Each path below is one point turned by a fixed rotation once a step. After each direction that follows a path, write how fast that rotation turns it, in degrees each step (0 if it stays still).
Each turn is a multiple of 5 degrees from 10 to 175, or 0.
Each row of a path follows its step; steps can be skipped.
path 1
step 1: [-0.17 -1.58 -1.51 -1.49 -2.76  0.45 -1.36  0.98  1.58  0.08 -0.70 -0.04
  0.63  0.83 -0.29  2.64  1.99  1.32 -0.75 -1.31  1.18  0.99  0.03  1.85
  1.08 -2.54 -2.80  1.03  2.63  1.12 -1.26  0.22  0.76 -0.16  1.98  0.56
  0.11 -2.61  0.00  0.23  1.59  0.99 -0.06 -0.34  1.58 -2.09 -2.32  1.21
 -2.40 -0.33 -0.86  0.10 -3.75  2.36  2.37 -0.52  0.92 -1.78  0.98 -0.56
 -1.71 -0.07  0.99  0.02  1.19  1.22 -1.79 -0.26  1.11]
step 3: [-0.74  1.06  1.26 -0.88  2.23  1.10  1.56 -2.54 -2.85 -0.39 -1.34  2.28
 -0.53  0.11  1.96  1.94 -2.90 -0.85 -0.49  0.09 -2.14 -2.31  0.75 -0.51
  1.13 -3.44 -0.31 -0.72  2.17  1.77 -0.59 -0.32 -1.07 -0.93 -1.90  1.12
  1.64 -0.05  0.80 -1.38  0.16 -1.23 -2.23  3.51 -1.39 -1.51 -0.10  0.44
  1.82  0.93 -0.77 -1.39  0.36 -0.68  1.07 -0.52 -1.69 -0.65 -1.81 -0.84
  0.49 -1.50  2.24  0.04  1.42 -0.48  1.02  0.49  0.01]
step 6: [-0.63 -0.32 -1.70  0.48 -0.73  0.69  1.15  1.57 -1.91 -1.74 -2.85 -1.00
 -3.39 -0.56  0.61 -0.24  2.09  1.58  0.26 -0.05 -1.75  1.24 -0.35  0.89
  0.51  0.65  1.26  2.46  0.83  0.04 -2.11 -1.74  1.01 -3.88 -0.60  3.00
 -0.42 -2.41 -2.06 -0.50 -0.59  0.55 -0.35 -0.11  2.23  1.88 -2.74  0.60
  1.33  0.21  1.41  0.68  2.12 -1.21  1.44 -0.82  2.75 -0.76  1.52  1.16
 -0.18 -0.62  0.38  1.22 -0.65  0.13  0.11 -1.37 -0.33]
step 7: [ 0.02 -1.40 -0.43  1.86  0.69  0.19 -0.35  3.24  3.14 -0.44  0.36 -1.03
 -2.04  1.34  0.13 -0.85 -0.48 -0.29 -1.40  1.02 -1.36  2.91 -1.92  1.07
 -1.64  3.09 -1.45  2.44  0.09  2.90  2.03 -1.45 -0.70  1.55  0.76 -1.53
 -0.52  1.06  1.73 -1.91  1.19 -0.24 -0.30  0.22  0.17 -0.37 -0.28 -1.84
  1.44  1.54 -1.95  1.37  1.77  1.49 -3.26 -0.41  0.29  0.87  0.94  0.16
  1.08 -0.12  1.32  0.21 -0.51  0.75 -2.94 -1.10  1.14]
step 8: [ 0.45  0.54 -2.47 -0.82 -1.05  1.87  0.51 -1.43 -0.87 -1.58  1.18  0.42
  0.05  0.37 -2.30  1.16 -2.22  0.58  0.33 -0.71  2.46  2.33  0.49 -0.35
  3.66 -2.14 -1.68 -1.27 -0.60  1.07  0.66 -3.26 -0.24  0.03  0.02 -1.11
  2.19  0.21  1.02  1.77 -0.79 -1.30 -2.71 -0.52  1.73 -1.27 -0.24 -1.00
 -0.25  2.17  0.67  1.87 -2.26 -2.36 -2.21 -1.19 -2.65  0.25  0.60 -0.61
  0.53 -1.24 -0.12  0.48 -1.17 -1.28 -0.91 -0.72  1.49]
step 9: [ 0.37  0.40 -1.00 -0.73 -2.40  0.68 -3.09  1.36  0.63 -0.26 -1.09  0.41
  0.42  1.75  1.76  1.85 -0.86  0.06  0.66 -4.72 -3.41  2.61  1.11 -1.15
  0.73  0.75 -1.77 -1.04  0.37 -0.25 -2.42  2.44 -0.89 -0.17  1.41  0.07
 -0.35 -0.23  1.83  2.64 -2.03  0.59  1.43  1.35  1.40  0.16  0.88  0.70
  0.37  0.20  0.26 -2.59 -2.67  1.62 -0.86  1.47  0.27 -0.60 -0.64 -0.68
 -0.89 -0.29 -0.44  0.63  0.73 -0.10  2.28 -0.85 -0.08]
step 11: [-1.15  1.27  0.44 -1.74 -0.46 -2.66 -0.22 -1.52 -1.31 -1.69 -3.32  0.20
 -0.30 -0.28 -2.59 -0.09  1.27 -0.42  0.98 -2.11 -0.41 -3.93  0.36  1.28
 -0.34 -0.55 -0.45  1.55 -1.14  0.24  0.43 -0.58 -1.15 -0.16 -2.19  0.62
  4.40 -3.37 -3.12 -1.39  0.49 -1.30 -0.29  1.59 -0.83 -0.24  1.06  0.61
  1.63 -1.48  1.00 -0.33 -0.76  0.77  0.64 -1.53 -0.75 -0.61 -0.16 -1.75
 -1.15 -0.84 -0.94 -1.43  1.32  1.93 -0.06 -0.66  0.50]
step 12: [-1.16 -1.19  0.02  2.07  0.90 -0.34  0.15 -0.39  0.60  2.52 -0.49  1.91
  0.48  0.78  0.89 -0.15 -0.55 -0.60 -1.31 -0.21 -3.06 -2.19 -2.73  0.41
  0.61  2.80 -1.04  0.94  1.86  0.94  2.76  2.07  2.32  0.88 -0.67  0.33
 -0.41 -1.20  0.49 -0.87 -0.15  2.06 -0.47 -2.07 -2.78 -0.85  2.68  0.12
  0.61 -0.23 -0.42  1.67 -1.31 -1.12  0.79 -1.95  1.31 -2.33  0.45  0.54
 -0.15 -0.52  1.08 -0.79 -1.55 -0.12  1.38 -2.07 -3.84]
step 15: [ 1.35  1.53 -0.11 -0.52  0.83  0.72 -0.29 -0.65  4.03 -0.16  0.77 -0.06
 -2.19 -1.10 -0.60  1.86 -1.19 -0.68  1.11  2.04 -1.18 -1.05 -0.58 -0.53
  0.14  0.20 -1.39  0.30  0.73 -1.73  0.58 -1.29  0.78 -0.61  2.81 -0.84
 -0.88  1.96  1.53 -0.42  0.18  1.23  1.98  0.21  2.90  3.41 -1.16 -1.03
  2.07  2.41  1.43  1.90  2.16  0.85 -0.41 -0.43 -1.68  0.86 -1.57  1.18
  1.53 -1.51  1.21 -1.01 -2.50 -1.24 -0.10 -3.09  1.01]
step 16: [ 1.81  2.39 -2.88  0.01  0.21 -2.30  0.23  0.44 -0.13 -0.97 -1.23 -0.32
 -0.06  1.09  0.36  1.30  0.48  0.55 -0.47 -0.45  2.50  2.16  1.17  1.71
  2.42 -0.28 -1.83  0.03 -0.67  3.03 -2.75  0.80 -1.73 -0.49  0.60 -0.28
  0.03 -0.45 -1.56 -0.10  2.13  0.23  0.15  1.26  0.77  2.34  0.43  2.05
 -2.08  0.67  3.33  0.94 -0.37  0.12 -2.65  1.43 -2.21  0.81  2.15 -1.84
  0.53 -0.25 -0.35 -0.16 -0.98  2.56 -1.88 -0.80 -0.98]
Directions:
[-0.11  0.01 -0.42 -0.09 -0.39 -0.58  0.92  0.86 -0.17  0.04  0.18  0.60
 -0.59  0.10 -0.29 -0.14  0.12  0.24  0.79 -0.28 -0.13  0.46 -0.19 -0.38
  0.73 -0.14  0.16 -0.28 -0.23 -0.10  0.31  0.11 -0.46  0.00  0.25  0.13
 -0.41 -0.21 -0.58 -0.42  0.32 -0.17  0.30 -0.13  0.30 -0.38  0.14 -0.31
 -0.08 -0.34 -0.12 -0.23  0.04  0.61 -0.24  0.31  0.13 -0.24 -0.38 -0.18
 -0.20 -0.02  0.16 -0.44  0.61  0.09  0.26 -0.10 -0.69] => 145
[ 0.29 -0.13  0.17 -0.23 -0.32 -0.42  0.45 -0.17  0.57 -0.15 -0.03  0.24
  0.60  0.49 -0.06 -0.50 -0.31 -0.22  0.55 -0.18 -0.33  0.08 -0.28  0.13
 -0.75 -0.05 -0.56  0.29 -0.36 -0.10 -0.65  0.26 -0.08  0.11  0.10 -0.36
  0.50 -0.09  0.14 -0.27  0.31 -0.18  0.31  0.86 -0.03 -0.32 -0.20  0.29
  0.70  0.50 -0.49 -0.45  0.36  0.65  0.25  0.25  0.09  0.42 -0.15  0.38
 -0.23 -0.20 -0.42 -0.18 -0.02 -0.11  0.13 -0.34  0.57] => 170
[-0.57  0.34 -0.13 -0.30 -0.48  0.01 -0.02  0.20 -0.45 -0.67 -0.24 -0.24
 -0.08  0.07 -0.18 -0.14  0.16 -0.44  0.33  0.75  0.13 -0.48 -0.44  0.20
 -0.38  0.65 -0.37 -0.77 -0.08  0.02  0.21  0.26  0.06 -0.64  0.27  0.43
 -0.02  0.33 -0.43  0.08 -0.03  0.51  0.34  0.12  0.01  0.15  0.39  1.16
 -0.29  0.42  0.50 -0.10 -0.14  0.20 -0.03 -0.21  0.12  0.17 -0.25  0.15
  0.12  0.32  0.01 -0.48 -0.05  0.66 -0.31  0.13  0.04] => 65
[-0.21  0.16  0.24 -0.19 -0.60 -0.27 -0.41 -0.33  0.27  0.40  0.16  0.21
  0.17  0.86  0.12  0.14  0.52 -0.05  0.02 -0.11  0.02  0.10 -0.05  0.07
  0.12 -0.28  0.51  0.83 -0.24 -0.35  0.35  0.79  0.13 -0.48 -0.21  0.08
 -0.28  0.49 -0.40 -0.36 -0.21  0.30  0.01 -0.42  0.02  0.17 -0.43  0.08
  0.17  0.02  0.77  0.26  0.30 -0.05  0.05  0.11 -0.32  0.40  0.34 -0.32
 -0.04 -1.17  0.16 -0.27  0.50  0.21 -0.33  0.07  0.36] => 70
[-0.45  0.48  0.07 -0.34 -0.39  0.31  0.07 -0.15 -0.56  0.49  0.15  0.28
 -0.01  0.13  0.17 -0.43 -0.82 -0.61 -0.06  0.29 -0.64  0.62  0.28 -0.18
 -0.04 -0.06 -0.27  0.16 -0.67  0.38  0.53 -0.10  1.08 -0.25 -0.41 -0.13
 -0.50 -0.23 -0.18  0.11  0.01 -0.30  0.45  0.35  0.04  0.02 -0.06 -0.38
 -0.19  0.00 -0.23  0.09 -0.55  0.09  0.21 -0.13 -0.57  0.48  0.12 -0.16
 -0.12  0.60  0.31  0.46  0.15 -0.21 -0.24  0.11  0.10] => 70
[-0.56 -0.26  0.46  0.35  0.42 -0.11  0.49  0.24  0.29 -0.18 -0.12  0.60
 -0.25 -0.07 -0.27 -0.56  0.19  0.06 -0.39 -0.20  0.24 -0.28  0.70  0.18
 -0.02 -0.11  0.05  0.24 -0.18  0.32  0.43  1.05  0.19 -0.39 -0.17  0.17
 -0.07 -0.52 -0.14 -0.45 -0.39  0.17 -0.17 -0.32  0.25  0.31  0.26  0.41
  0.40  0.04 -0.27 -0.12  0.17 -0.39  0.02 -0.18 -0.23 -0.21  0.22 -0.25
  0.07  0.78 -1.21  0.01 -0.07 -0.17  0.37 -0.09  0.19] => 55
